In the rows, 128 means zero.
Where one turn sends some rows of the set: a few examples, then the rows asked
luzum: [117 144 152  94 149 155 155 145 117 143 137 189 158 133 130 136 133]
zefup: [125  98 146 130 156 160 126 149 115 115 130 147 179 137 121 111 123]
sak: [125 125 126 104 149 143 171 152 184 124 152 142 153 137 118 148 127]
katub: [ 94 127 133 139 153 158 115 120 143 134 143 116 156 139 147 124 149]
fifi: [143 133 108 137 143 122 142 169 118 111 182 162 144 148 143 131 159]
guraf: [115 110 133 146 109 156 152 148 138 129 117 118 110 111 122 152 129]
vog: [134 121 121 120 144 151 154 148 148 161 139 114 111 133 106 161 147]
bipo: [120 141 136 144 133 115 101 146 118 123 110 139 107 134 126 122 121]
Niru: [133 160 126 117 121 138 136 141 144 132 135 135 151 150 106 168 177]
kabu: [119 126 127 157 120 177 144 147 124 116 149 160 147 130 159 161 151]
bakig: [125 127 111 118 133  97  99 168 119 119 138 149 143 121 155 128 129]
zopit: [119 132 114 132 126 134 141 157 130 125 132 175 150 127 185 116 119]
Zes: [101 137 116 133 125 150 123 133 123 123 178 167 159 145 108 113 115]
lazen: [130 123 113 162 119 118 135 138 124 123 131  95 125 118 144 134 120]
pilu: [128 138 135 130 133 134 143 156 113 135 149 116 143 197 123 134 123]
Kenen: [133 159 120 121 159 117 167 126 132 119 130 169 147 122 140 105 113]
benez: [138 119 145 134 145 139 144 159 136 164 114 124 174 117 139 118 158]
tetif: [123 128 101 148 130 133 141 137 107 131 176 173 125 142 156 148 120]
Suvi: [126 139 159 115 139 130 133 150 132 124 108 114 174 133 106 109 141]
dob: [129 142 138 121 157 124 135 152 119 141 144 129 149 160 152 187 147]
Redu: [112 116 124 176 134 149 130 128 133 120 151 139 130 128 149 154 111]
rov: [136 133  90 137 116  95 150 145 108 137 153 133 122 133 149 130 138]
gekin: [126 119 109 131 115 188 163 135 126 124 133 128 153 158 131 140 145]
Regi: [125 116 138 122 145 129 131 152 116 146 141 191 156 121  89 141 130]
bek: [160 139 113 113 165 134 158 148 116  97 152 133 128 130 103 147 133]
rok: [120 130 130 139 109 118 175 157 148 132 135 137 160 156 109 149  98]
Rari: [ 99 134 126 126 137 145 112 107 118 126 102 136 148 148 135 128 143]
Labeb: [133 148 137  82 131 122 141 162 111 155 132 146 170 133 128 119 159]
pubik: [124 163 108 114 125 108 165 131 120 131 147 167 137 101 112 126 125]
Bokeb: [117 145 140 161 117 150 128 155 142 154 126 161 119 128 149 121 109]
zulav: [135 141 135 115 130 140 169 154 113 112 130 137 156 124 147 182  99]
leb: [144 132 101 139 126 140 149 158 144 112 168 153 185 133 113 157 149]
Rizan: [126 130 116  73 126 165 145 148 118 108 141 135 141 137 120 163 130]
pava: [127 162 129 151 116 149 109 149 130 151 161 160 170 132 115 123 116]
pavom: [114 134 173 124 147 163 133 149 144 132 131 154 166 121 101 134 110]
Bog: [130 157 127 111 140 138 142 136 121 146 130 103 133  87 150 134 139]
mik: [154 166 135 125 134 170 158 153 140 113 151 118 148 156 113 121 132]
Gulep: [151 145 137 112 137 141 160 150  87 153 113 157 137 117 119 120 142]
Fos: [123 129 120  92 143 129 119 155 131 164 140 120 141  97 144 135 115]
nufut: [138 117 113 125 133 104 153 164 126 116 146 120 105 131 108 118 135]

Kenen moves to pava
Rizan moves to sak
Now these:
lazen moves to rov
Gulep moves to Regi
fifi moves to kabu
zulav moves to rok
zopit moves to Bokeb
bek moves to leb
katub moves to Bog
Labeb moves to luzum

Where one turn sends some rows of the set: a few examples, then the rows asked
Gegez: [127 104  83  95 138 159 139  81  96 130 124 112 124 113 157 145 137 170]
buzug: [ 88  85 154 136 136 127 160 104  97 111 104 140 128 129 108 183 121 141]
zuna: [ 88  93 116 121 120 115 170 122 119 155 110 156 173 115 126 137 146 122]
Zimek: [124  91  72 124 154 148 168 110  87 130 116 131 164 127 143 188  91 141]
teger: [113 101 135 137 117 149 175 117 103 122 152 135 131 108 112 159  88 136]
tig: [108  81 146  98 145 118 147 114 129 149  81 104 133  98 150 150 150 151]
muf: [116  82 138 146 127 122 178 111 120 120 136 135 139 104 130 168  72 139]
zuz: [107  83 158 121 138 124 152 107 119 132  76 119 130 108 135 172 159 154]
sano: [ 96 103 145 131 123 153 163 114  89 116 133 139 125 124  98 169 117 137]
fis: [120 120  98 126 137 162 164 106 105 131 149 139 105  95 124 140 112 163]
tise: [125  89 113 112 144 149 162 127  99 135  87 110 180 132 136 195 119 129]
suv: [125  85 119  98 143 135 139  96 120 125  90  88 152 108 168 150 142 171]
fuma: [100  71 149 145 136 107 168 101 116 114 107 136 138 119 130 182  94 143]
lufep: [131  94  79 102 159 159 175 118  94 123 109 129 154 135 122 172 100 143]
Vil: [ 95 111  91 123 130 116 168 111 132 150 116 166 153 126 120 129 121 129]
Tebul: [120 101 103 156 133 129 161 102 116 140 146 131 134  76 164 158  90 161]
Fuga: [104  89 131 133 133 113 139 114 125 160 111 102 153  77 179 162 123 150]
Noso: [ 77 100 105 138 127 110 163 119 115 152 115 158 180 111 135 140 135 131]
pepid: [132  92 104  95 152 159 173 128 101 125  92 116 164 139 118 177 117 135]
far: [100 100 107 113 121 119 173 117 130 155 111 162 157 124 117 129 138 122]
Kub: [104 117  84 110 151 147 144  97 101 147 138 135 100 102 136 136 122 162]
tediv: [ 81 110  91 140 134 111 162 114 124 148 119 164 166 119 132 135 120 136]
Mil: [107  99 118  84 155 139 149 103 116 139  99 125 101 113 123 133 151 160]
Vus: [123  89 104  85 147 148 142  88 102 122  99 103 131 117 152 142 151 174]
Kota: [129  97 108 118 132 137 133  94 120 136 109  87 160  98 185 158 123 165]
nadiz: [112 109 132 105 140 158 159 110 107 125 106 132 103 116 105 148 155 159]
Daf: [130 109  85 117 130 152 132  85 106 139 131 101 142 102 178 154 120 163]
Rudu: [111  77 140 153 134 106 155 103 125 140 101 119 150  84 171 179 119 156]
Bipef: [101 112  93 140 137 131 136 102 108 160 145 121 132  79 172 153 106 156]
goz: [120  88  93 130 146 143 159 114  91 137 102 119 179 126 151 203 104 132]

Vus moves to Kota
muf moves to sano
lufep moves to tise
Now these:
tig moves to Bipef
zuna moves to tediv
zuz moves to Tebul

Where one turn sends some rows of the set: a few examples, then the rows asked
vuvi: [106 128 172 112  95 140 152 117 101 117 137 123 100]
felur: [ 95 142 152  90 119 142 132 116 113 127 100 154 105]
ton: [137 140 135 134 114 146  95 106  76 164 125 121  73]
Miz: [ 78 130 145 106  81 136 153 128 110 127 103 119 123]
Zin: [109 162 155 105  84 162  98 127  90 169 165 107 107]
deka: [ 81 133 122  96 129 142 124 121 114 141  89 132  98]
Sofip: [100 169 156  99  71 160 104 131  92 169 148 118 125]
libi: [104 115 145 122 113 141 138 120 100 126 141  91  74]
Peba: [ 97 156 131 110  86 161  92 133  92 177 153  91 105]
losar: [ 76 153 105 111  78 149 146 114 100 135 119 131 134]
nanog: [ 93 153 167 130 123 157 127 121  87 130  88 140 123]
gufuv: [109 182 139 143  74 145  99 103 105 152 151 104 115]
Pedi: [ 84 139  82 127 103 153 130 114  95 142 137  98  98]
tifol: [113 143 123 126 106 156 134 103  86 125 170 112  84]
Kiz: [110 141 107 130 102 141  97 116  84 175  90 121  97]
tiv: [ 98 139 143 143 146 161 112 124  83 138 104 107  92]
Goda: [106 157 143 111  84 153 151 103  91 118 153 145 118]
tunol: [104 179 129 143  76 145  97 107 105 155 150  97 112]
vedu: [111 155 137 116  82 139 114 114  84 162  84 153 123]
Nim: [111 136 157  99 137 147 125 113 107 125 124 142  77]
mavop: [ 88 163 133 102  74 158  98 135  98 178 138 102 125]
sizik: [100 126 127 105 144 148 116 117 107 140 111 121  73]
Fabo: [ 98 181 128 142  70 144  98 108 108 158 139 101 121]
liko: [ 79 114 117 119 101 137 137 131 106 139 106  87  97]
Feb: [138 154 164 121  96 141 113 105  80 151 119 155  99]
teto: [ 82 145 136 137 131 158 119 127  87 141  80 117 115]
bag: [103 183 140 139  69 143 102 108 107 152 144 108 123]
pizi: [110 143 173 137 140 162 120 116  81 125 113 131  97]

tiv moves to pizi
deka moves to sizik
liko moves to libi
Now these:
ton moves to Feb
mavop moves to Peba
Pedi moves to tifol
tunol moves to gufuv

